[-22.1   8.8 -15.9   1.3  18.4   5.4 -29.9 -22.2 -13.6  -1.5  -0.3 -18.9
 -37.9  14.4 -24.6 -44.5 -51.1  14.6   6.7   7.1  23.7  -6.4  27.4  18.6
 -11.0  29.2 -41.1 -24.4 -31.4 -13.8  14.9  16.2 -36.1  13.4 -36.7  25.0
  14.1 -21.5   4.8  -4.0 -26.3] -> Feko
[-29.3 -34.4   6.3 -24.5  25.3  27.6 -30.7  -7.6 -10.1 -44.2   4.2  -2.5
 -29.7  23.4 -16.9 -33.7 -36.1  32.1  29.8  34.3  24.7  18.1  25.1  27.1
   8.8  34.6 -22.3 -23.6 -24.1   3.4  24.5  24.2 -11.5  33.8 -31.5  26.2
  33.5   3.7   8.7  20.1 -13.6] -> muz
[ 32.4  -6.1  23.3   5.3 -11.4  -6.8  35.5  24.1   6.6  -6.0   2.5  16.1
  45.7 -11.9  34.5  50.9  49.2  -9.8 -10.4 -12.2 -13.3   3.3 -16.1 -14.7
   5.7 -17.4  39.0  30.0  38.8   8.0 -11.0  -7.7  39.2  -8.0  45.9 -17.9
 -13.5  16.1  -3.2   4.2  22.9] -> fudu
[ 10.0 -11.4 -35.7 -22.0 -47.6 -35.5  18.3  -5.4 -18.5 -24.2 -34.0  -2.4
  34.3 -47.6  16.6  -0.3  42.7 -51.5 -36.6 -31.8 -57.0 -33.8 -62.6 -40.6
 -29.3 -46.0 -16.5 -17.7  31.9 -16.7 -54.3 -44.0 -14.1 -53.0 -19.3 -52.2
 -38.1 -26.3 -30.1 -19.7   4.5] -> zasez
[ 32.9  34.1 -23.5  42.7  42.8  13.2  26.4  27.5 -27.8  24.2 -13.5  21.4
  20.5  19.2  31.8 -73.7   3.4  38.0  18.5  13.6  31.6 -10.9  46.2  40.3
 -19.5  53.9 -57.9 -45.7  23.1  22.7  26.3  14.9 -47.7  32.1 -58.6  41.6
  23.2 -28.8  -6.5  30.5  20.7] -> mut
[-17.2  18.5   0.2  36.1  44.6  60.8  -5.9  19.5  28.3  34.0   2.4  25.5
 -20.1  27.9   2.0 -13.0 -14.0  52.0  55.3  57.3  28.2  45.6  16.2  37.6
  22.0  35.7   6.6 -34.0  -8.3  21.2  27.9  23.0  12.2  56.7 -17.0  27.4
  53.0  29.4   3.3  55.7   3.7] -> suku
[-22.1  -1.4  52.2  -0.4  20.3  33.6 -23.7  -2.6  41.5  17.8  46.6   2.9
 -37.4  38.0 -25.4  54.0 -28.8  28.5  32.1  25.4  36.5  44.7  32.3  20.7
  47.5   9.8  63.6  51.5 -32.8  12.3  37.9  31.8  48.6  30.7  60.3  28.6
  25.2  52.5  41.3   6.9  -3.2] -> bime
[ 27.6  -7.6 -24.5 -10.1 -34.4 -44.2  25.3   6.3 -30.7 -29.3 -29.0  -2.2
  43.8 -40.8  25.8   4.3  44.3 -42.5 -43.6 -37.8 -38.4 -35.6 -42.1 -35.3
 -34.4 -32.0 -16.9 -12.3  35.4 -13.0 -42.6 -34.7 -17.4 -41.6  -2.3 -38.3
 -37.3 -33.6 -33.7   4.2  22.9] -> Punub
[-29.2 -38.5  48.6 -46.0 -36.7 -13.9 -28.3 -35.4  29.4 -29.3  30.9 -32.6
 -24.0  -7.5 -34.3  89.7 -19.5 -31.4 -20.6 -21.5 -15.4  10.4 -21.0 -35.2
  26.7 -42.2  68.4  76.7 -28.8 -29.3 -11.7   2.7  64.4 -27.2  81.0 -28.9
 -24.8  34.7  25.4 -43.3 -28.4] -> Dus
which: [ 27.6  -7.6 -24.5 -10.1 -34.4 -44.2  25.3   6.3 -30.7 -29.3] => Punub
which: [ 32.4  -6.1  23.3   5.3 -11.4  -6.8  35.5  24.1   6.6  -6.0   2.5  16.1
  45.7 -11.9  34.5  50.9  49.2  -9.8 -10.4 -12.2 -13.3   3.3 -16.1 -14.7
   5.7 -17.4  39.0  30.0  38.8   8.0 -11.0  -7.7  39.2  -8.0  45.9 -17.9
 -13.5  16.1  -3.2   4.2  22.9] => fudu
which: [-10.1 -44.2   4.2  -2.5 -29.7  23.4 -16.9 -33.7 -36.1  32.1] => muz
which: [ -2.3 -38.3 -37.3 -33.6 -33.7] => Punub
which: [ -6.0   2.5  16.1  45.7 -11.9] => fudu
which: [-1.4 52.2 -0.4] => bime
which: [ -2.2  43.8 -40.8  25.8   4.3  44.3 -42.5 -43.6] => Punub

[ -3.4  48.7 -83.9  24.6 -16.1] = sif
[ -4.9  26.0 -16.0 -74.0  -7.8] = fozut
[-15.8 -74.0 -62.6  31.8  56.9] = kipal
which: [ 48.7 -83.9] => sif
which: [-16.0 -74.0] => fozut
which: [ -3.4  48.7 -83.9  24.6] => sif
which: [-16.0 -74.0  -7.8] => fozut
which: [-4.9 26.0] => fozut

[ 22.4  12.8 -12.8  14.5 -10.2] : dulut
[-18.3 -10.2  14.7 -12.8  14.5] : bulo
[ -7.4 -65.9 -12.8  14.7  45.8] : vov
[ 22.4  14.7 -12.8  14.5 -10.2] : lon
which: [ 12.8 -12.8] => dulut
which: [ 14.7 -12.8  14.5 -10.2] => lon
which: [-18.3 -10.2  14.7 -12.8  14.5] => bulo
which: [ 22.4  12.8 -12.8] => dulut
which: [ 22.4  14.7 -12.8  14.5 -10.2] => lon
which: [ 22.4  12.8 -12.8  14.5] => dulut

[ 24.4  14.5  31.4   7.0  52.3 -18.8] -> Komon
[ 11.8 -89.9 -16.1   6.6 -50.4 -55.9] -> Lel
[-3.9 -9.7  3.2 -5.8 -3.5 -2.0] -> kot
[11.8 11.4  6.9  7.3 19.2 -3.2] -> Fope
[-38.6   6.6 -50.4 -89.9 -46.0  -7.8] -> Vodez
[ 44.5  36.3  47.8  20.3  87.8 -24.7] -> dabu
[-50.5 -89.9   6.6 -50.4 -55.9 -16.1] -> mibo
[ 31.7  18.0  44.0  11.1  72.0 -25.8] -> lem
which: [-89.9   6.6 -50.4 -55.9 -16.1] => mibo
which: [ 6.9  7.3 19.2 -3.2] => Fope
which: [-89.9   6.6 -50.4] => mibo
which: [ 11.8 -89.9 -16.1   6.6 -50.4] => Lel
which: [-89.9 -46.0  -7.8] => Vodez

[  3.5   5.4 -79.6  60.4  67.6 -14.4  11.3  19.4 -29.9 -82.3 -18.8  61.7
  12.2  27.5  68.5   3.2  21.3 -84.0  61.7 -27.8  21.5   5.6 -81.4] : fad
[  6.7   2.7 -85.0  64.2  64.6 -12.2  -0.9  21.2 -22.7 -83.8 -14.1  65.0
  -5.8  28.9  67.0   3.3  22.2 -86.2  65.1 -23.1  22.3   0.0 -84.0] : gelot
[ 11.2   5.5 -80.5  56.8  61.8 -14.3  -1.1  15.0 -33.6 -79.3 -19.8  62.0
 -15.6  25.3  60.6   8.6  17.0 -78.9  58.4 -27.8  22.1   3.1 -79.4] : gad
[-12.3  -0.9  21.2  64.2  64.6 -12.2  -0.9  21.2 -27.5  -5.8  28.9  65.0
 -83.8 -14.1  67.0   3.3  22.2 -86.2 -22.3  25.7  -4.2 -16.7  49.4] : lukip
[ -6.1  -1.1  77.2 -67.6 -61.6  11.5  -0.6 -15.4  31.2  82.4  20.1 -67.0
   8.0 -22.5 -62.7  -5.1 -17.0  83.5 -67.5  24.5 -22.4  -2.5  80.2] : rorev
[  6.7   2.7 -85.0  64.2  64.6 -12.2  -0.9  21.2 -27.5 -83.8 -14.1  65.0
  -5.8  28.9  67.0   3.3  22.2 -86.2  65.1 -23.1  22.3   0.0 -84.0] : gub
[ 11.2   5.5 -80.5  56.8  61.8 -14.3  -1.1  15.0 -33.6 -79.3 -19.8  62.0
 -15.6  25.3  60.6   8.6  17.0 -78.9  58.4 -27.8  22.1   3.1  81.1] : sinip
which: [  6.7   2.7 -85.0  64.2  64.6 -12.2  -0.9  21.2 -27.5 -83.8 -14.1  65.0
  -5.8  28.9  67.0   3.3  22.2 -86.2  65.1 -23.1  22.3   0.0 -84.0] => gub
which: [ 60.4  67.6 -14.4  11.3  19.4 -29.9 -82.3 -18.8  61.7  12.2  27.5] => fad
which: [  6.7   2.7 -85.0  64.2  64.6 -12.2  -0.9  21.2 -22.7 -83.8 -14.1  65.0
  -5.8  28.9  67.0   3.3  22.2 -86.2  65.1 -23.1  22.3   0.0 -84.0] => gelot
which: [  5.4 -79.6  60.4  67.6 -14.4  11.3  19.4 -29.9 -82.3 -18.8  61.7] => fad

[ 15.4  41.9  52.0 -32.9  12.6 -15.1 -25.3  18.8  13.6   8.4  39.0 -37.2
 -38.9 -18.9  42.9  25.8   3.0  21.6  13.5 -26.1  27.6   8.7  10.9  -7.1
  -5.2] = ris
[ 21.9  13.5 -26.1  27.6   8.7  10.9  13.9 -46.9 -20.2  40.7 -16.4   6.7
  45.8  -4.0   9.2 -39.5  15.1   2.0   3.6  28.7   3.0 -28.2  11.2  18.3
 -18.3] = Lasi
[ 25.4   3.7  21.9   6.3  11.0 -31.5   9.4 -11.6  -1.0  -0.8   1.3  -3.0
 -12.6   4.4  -4.0   1.5 -19.5   4.9  -7.8   0.0  -1.9  12.7  -7.3  -5.6
   8.2] = les
[ 25.4   3.7  21.9   6.3  11.0 -31.5   9.4 -11.6  -1.0  -0.8   1.3  -3.0
 -12.6   4.4  -4.0   1.5 -19.5   4.9  -7.8   0.0  17.5  -5.5   0.2  21.1
  -8.8] = paf
[  7.9 -14.2   1.8   0.7  24.9  -2.3  -7.7  24.7   9.5 -17.5  11.0  -6.4
 -16.9  -6.6 -20.4  19.3  -6.3   3.0   0.6 -10.8  -1.9  12.7  -7.3  -5.6
   8.2] = pimo
[ -6.6 -20.7  19.3  -6.3   3.0   0.6 -10.8  18.8  13.6   8.4  39.0 -37.2
 -42.5 -18.9  42.9  25.8   3.0  21.6  13.5 -26.1  27.6   8.7 -17.0  -7.1
  -5.2] = godi
which: [ 21.6  13.5 -26.1  27.6   8.7  10.9] => ris
which: [-18.9  42.9  25.8   3.0  21.6  13.5 -26.1  27.6   8.7 -17.0  -7.1  -5.2] => godi
which: [-20.4  19.3  -6.3   3.0   0.6 -10.8  -1.9  12.7  -7.3  -5.6] => pimo
which: [ -6.6 -20.4  19.3  -6.3   3.0   0.6 -10.8] => pimo
which: [-46.9 -20.2  40.7] => Lasi
which: [ 25.8   3.0  21.6  13.5 -26.1  27.6   8.7  10.9] => ris

[ 41.8 -14.2  10.4  23.7  -2.5   9.9  -7.2  -7.6   8.5   3.1  28.7  33.0
  -5.2 -35.8   3.9   2.2  11.2  -2.5 -32.6  -0.2 -10.7   0.5   9.2  -6.2
  -0.1]  lurad
[ 51.7   3.7  -6.5  -2.7  -6.5  -8.9   7.6  -1.4  -4.9  -0.9   6.3  26.8
  -3.1  25.1  17.4  12.3   5.7  10.0   5.9   3.5 -61.6 -22.1  13.2   5.1
  15.5]  munop
[  0.4   2.7  -0.6  23.4   1.5  -7.3 -15.0 -12.4  22.3  10.9  17.5  30.9
   2.0  35.4   4.7  -8.3  -1.8  -0.5 -30.9 -15.3 -29.5 -19.3 -32.8   2.5
  11.9]  pasun
[-10.8 -14.3  19.1  -9.1  24.9   6.7   4.5  18.1   7.1  -6.0   2.6  20.9
  -4.2  14.2  -1.3   1.8  -4.6   4.5  -1.3   5.8  -5.4   1.0  -8.0  20.4
  12.2]  Nipa
[ -7.2  -7.5  14.7  23.4  22.3   1.5  -7.3 -12.4 -15.0  10.9   8.0   9.0
  -3.7 -36.7   7.5  15.4  -6.9 -11.1  16.6  18.4 -53.4  14.9  32.2 -12.8
  13.3]  Maf
[ -5.0  -3.0  -2.0  33.6  28.3  -2.6   5.7  14.4  15.8   2.9   4.9 -18.4
  11.4  13.4 -10.4   1.6   5.6  -3.3 -20.6  -2.7  92.7  -9.0 -18.3  -4.4
 -11.0]  Gelim
which: [-7.2 -7.6] => lurad
which: [ 23.4   1.5  -7.3 -15.0 -12.4  22.3  10.9] => pasun
which: [-3.1 25.1] => munop
which: [  1.5  -7.3 -15.0] => pasun

[ 12.9  24.9 -52.2 -51.9 -77.9 -42.3  74.4  33.1] = lukog
[ 45.8 -64.5  21.2  33.4 -51.7 -30.5  33.5 -63.6] = Vili
[ 45.8 -64.5  21.2  33.4 -51.7 -30.5 -12.1  16.9] = sobo
[ -6.8   9.5  14.2  65.2  17.9  14.4 -55.5   9.6] = Zuke
[ 50.7   2.7  63.3 -26.1  55.1   7.8 -46.1  44.8] = Kuzo
[-51.9 -77.9 -42.3  74.5 -74.0  15.7  -8.2  21.8] = mun
[-74.0  15.6  -8.2 -30.2  41.6 -38.8 -13.3   0.0] = zolot
which: [-51.9 -77.9 -42.3  74.4] => lukog
which: [ 41.6 -38.8] => zolot
which: [-74.0  15.7  -8.2] => mun
which: [-64.5  21.2  33.4 -51.7 -30.5 -12.1  16.9] => sobo
which: [15.7 -8.2 21.8] => mun

[ 76.4  16.8  16.7 -30.1  11.3  -4.4 -40.3  -0.2  45.6  62.1 -44.8  37.9
 -39.3  22.3  -5.7  21.7  35.1  39.0  -7.7  16.5  17.9 -35.7  -5.1  -7.5
  42.9  -0.8  -4.6  19.3  -7.2 -28.0 -19.8 -26.8  -6.6   5.7 -56.4   7.7
  14.1 -46.9   3.2  28.2 -28.7] -> feti
[ -7.7  16.5  17.9 -35.7  -5.1  -7.5  43.1   1.4  44.8  35.2 -37.9  39.0
 -83.0  18.1  -6.1  24.3  38.0  35.5 -47.3  13.5  17.7 -28.8  -6.9 -11.7
  44.0  -1.4  -3.8  17.3 -27.3 -23.0 -46.1 -26.9  -6.5   7.5 -81.8   6.0
  15.0 -32.1   3.3  59.9  13.9] -> kofet
[ 37.9  35.5  22.2 -30.6   1.3  -1.7 -52.0  -1.7  46.2  40.5 -43.2  38.2
 -11.8  22.1  31.8  22.9  37.3  37.9  19.6  14.4  26.3 -31.9  -6.8 -15.1
  41.4  -1.1  -3.0  22.3  -6.0 -30.6  13.0 -27.7  -7.6   4.7 -30.2   7.9
  11.0 -28.5   8.2  23.6  -1.0] -> Voda
which: [ 22.9  37.3  37.9  19.6  14.4  26.3 -31.9  -6.8 -15.1] => Voda
which: [ -7.7  16.5  17.9 -35.7  -5.1  -7.5  42.9] => feti
which: [38.0 35.5] => kofet

[ 93.9 -81.7 -70.4  69.7   0.6]  fif
[ 93.9  69.7 -70.4 -81.7 -42.8]  rilok
[ 93.9  69.7 -70.4 -82.9  -5.5]  bavel
[69.7 93.9 46.1 41.0 46.0]  kek
which: [ 93.9  69.7 -70.4 -81.7] => rilok
which: [ 93.9  69.7 -70.4 -81.7 -42.8] => rilok
which: [-70.4 -81.7 -42.8] => rilok
which: [-70.4 -81.7] => rilok
which: [ 93.9  69.7 -70.4 -82.9  -5.5] => bavel
which: [ 93.9  69.7 -70.4 -82.9] => bavel

[-13.2   2.0 -34.6 -34.8  -1.9  -0.2  -2.0 -11.7  -1.7 -15.8   1.9   2.7
  11.1  19.2   4.4  -1.3   6.2  33.4  -6.7   7.2] : bapas
[ 27.6  -0.5  20.7 -16.9  -5.7   0.5   1.2  -0.2  -0.2 -67.4  -0.7  -6.0
   0.2  17.6   6.4  -2.1   7.5  24.6   9.4   1.7] : vukal
[ 13.4   2.0 -34.6 -34.8  -1.9  -0.2  -2.0 -11.7  -1.0 -15.8   1.9   2.7
  11.1  19.2   4.4  -1.3   6.2  33.4  -6.7   7.2] : Lera
[ -3.9   7.8  -5.0 -26.4  -5.5   1.1   2.1  -7.0  -0.4  10.9  11.5   1.4
  -9.3  30.4  -4.6  -2.0   0.8   2.0  -9.3  -0.9] : gam
[ 61.1   2.6 -37.7 -19.9   1.9   3.0   1.1 -16.5  -2.2 -19.3   5.4  -4.4
  -0.7 -19.1  -2.3  13.2  -2.2  96.5 -28.2  -0.3] : mim
[ 13.4   5.1  -6.0   3.6  -1.3  -1.1   0.6   1.3  -1.0  32.9  -2.9  -3.7
  -1.4  -6.4  11.9  -3.2   9.4 -10.1  -6.9  -0.1] : kidi
[ 13.4   5.1  -6.0   3.6  -1.3  -1.1   0.6   1.3  -1.0  32.9  -2.9  -3.7
  -1.4  -6.4  11.9  -3.2   9.4 -10.1  -6.9  -0.4] : dava
[-43.6   7.5  -8.6 -71.1  -3.1   2.2  -1.9  -5.4  -0.8  19.0  -2.9   3.7
  -4.9   4.8   8.2   3.2  -3.6 -66.5  -4.4  -3.4] : Fetu
[ -7.0  -3.9  26.2  16.4  -0.8   1.1   1.5   3.3  -1.6  -4.4 -19.3   5.4
 -17.3  -6.4   6.3   0.0  -4.3 -32.3  -6.9  -0.1] : puris
which: [-17.3  -6.4   6.3] => puris
which: [ 13.4   5.1  -6.0   3.6  -1.3  -1.1   0.6   1.3  -1.0  32.9  -2.9  -3.7
  -1.4  -6.4  11.9  -3.2   9.4 -10.1  -6.9  -0.1] => kidi
which: [-19.3   5.4  -4.4] => mim
which: [-1.9 -5.4] => Fetu
which: [10.9 11.5] => gam
which: [ -1.9  -5.4  -0.8  19.0  -2.9   3.7  -4.9   4.8   8.2   3.2  -3.6 -66.5] => Fetu

[-17.4 -59.9 -44.7 -71.4 -65.2  -1.3 -60.0  20.5 -67.0 -21.0 -20.3  29.9
 -43.5  35.4 -38.7  44.1 -68.5  73.5  21.4  14.3  21.3 -25.5  36.8 -65.7
 -51.7  47.0   4.4 -47.7] -> Babat
[-62.7 -74.2 -31.3 -46.9  54.8  -2.1  46.1 -72.6  15.8  64.9  25.4  75.4
  45.5  31.1  38.0  73.1 -33.3  13.0 -70.8  58.6 -33.9  44.9 -59.1 -66.2
  12.1  -0.9   4.7 -32.8] -> Rotom
[ -1.0  59.7  -3.2  17.8  28.8 -12.0   3.5 -18.9 -62.9  21.8  11.0  62.5
 -16.5 -42.6  24.3 -40.4  48.7 -60.4  65.7  69.5  19.7  75.0  60.2  24.4
 -18.5 -27.3 -32.8 -72.3] -> Rar
[-58.0  75.8  40.6 -21.9 -14.3  38.7 -74.1  58.2 -44.6  50.5 -44.9  36.2
  -2.9  -0.8 -48.8 -56.7 -49.7   3.4  53.3  16.8 -44.2 -23.2  -5.6 -50.6
  66.4   1.7  -8.3  27.5] -> Gusi
[ 23.6  28.7  50.8  41.6 -24.4   8.7 -22.2   6.7 -26.1  53.5  33.8 -27.3
 -49.0 -48.0   4.3 -47.6 -70.2  48.0  32.4 -71.1 -65.4 -19.9  38.9 -36.5
 -13.7  30.4  -8.6 -35.9] -> bomun
[-17.2  10.2  28.3 -75.8  69.6  -3.4  64.0  35.1 -67.3 -21.9  26.6  22.8
 -23.4  30.0  68.5  37.0 -24.7  54.0  76.2 -61.4  -1.8 -53.1  20.9  30.4
 -36.5 -13.7  -8.6  -4.3] -> mebav
[-47.8 -41.4  10.4 -61.2 -24.6  -3.2 -10.7 -74.1   7.6 -34.5   1.7 -71.7
 -68.0   3.5  -3.4  34.4 -65.0 -29.5  44.4  56.3  38.2  -5.2  21.1  30.2
  70.7 -20.6  25.0  26.9] -> rane
[ 60.0  -3.4 -55.2  14.2 -52.5  31.2  -1.0  59.8  -3.2  17.8  28.8 -12.0
   3.5 -18.9 -62.9  14.4 -38.5 -28.4 -19.9  52.7 -29.5 -21.2 -58.2  -4.7
  15.6  69.5 -63.3  -8.5] -> libi
[-53.3  74.6 -19.9 -28.0  18.9 -58.3  27.6 -51.4  48.2  39.1 -31.3 -19.7
 -68.2 -17.0  74.5  11.9 -24.1  57.4 -74.6  25.3  -7.5  67.7  51.3  62.6
  28.7  15.9 -31.3  13.3] -> gol
which: [-36.5 -13.7  30.4  -8.6] => bomun
which: [ -1.0  59.8  -3.2  17.8  28.8 -12.0   3.5 -18.9 -62.9] => libi
which: [ 27.6 -51.4  48.2  39.1] => gol
which: [-34.5   1.7 -71.7 -68.0   3.5  -3.4  34.4 -65.0 -29.5  44.4  56.3  38.2] => rane
which: [ 38.0  73.1 -33.3  13.0] => Rotom
which: [ 58.2 -44.6  50.5 -44.9  36.2  -2.9  -0.8 -48.8] => Gusi
which: [ 28.7  50.8  41.6 -24.4   8.7 -22.2   6.7] => bomun

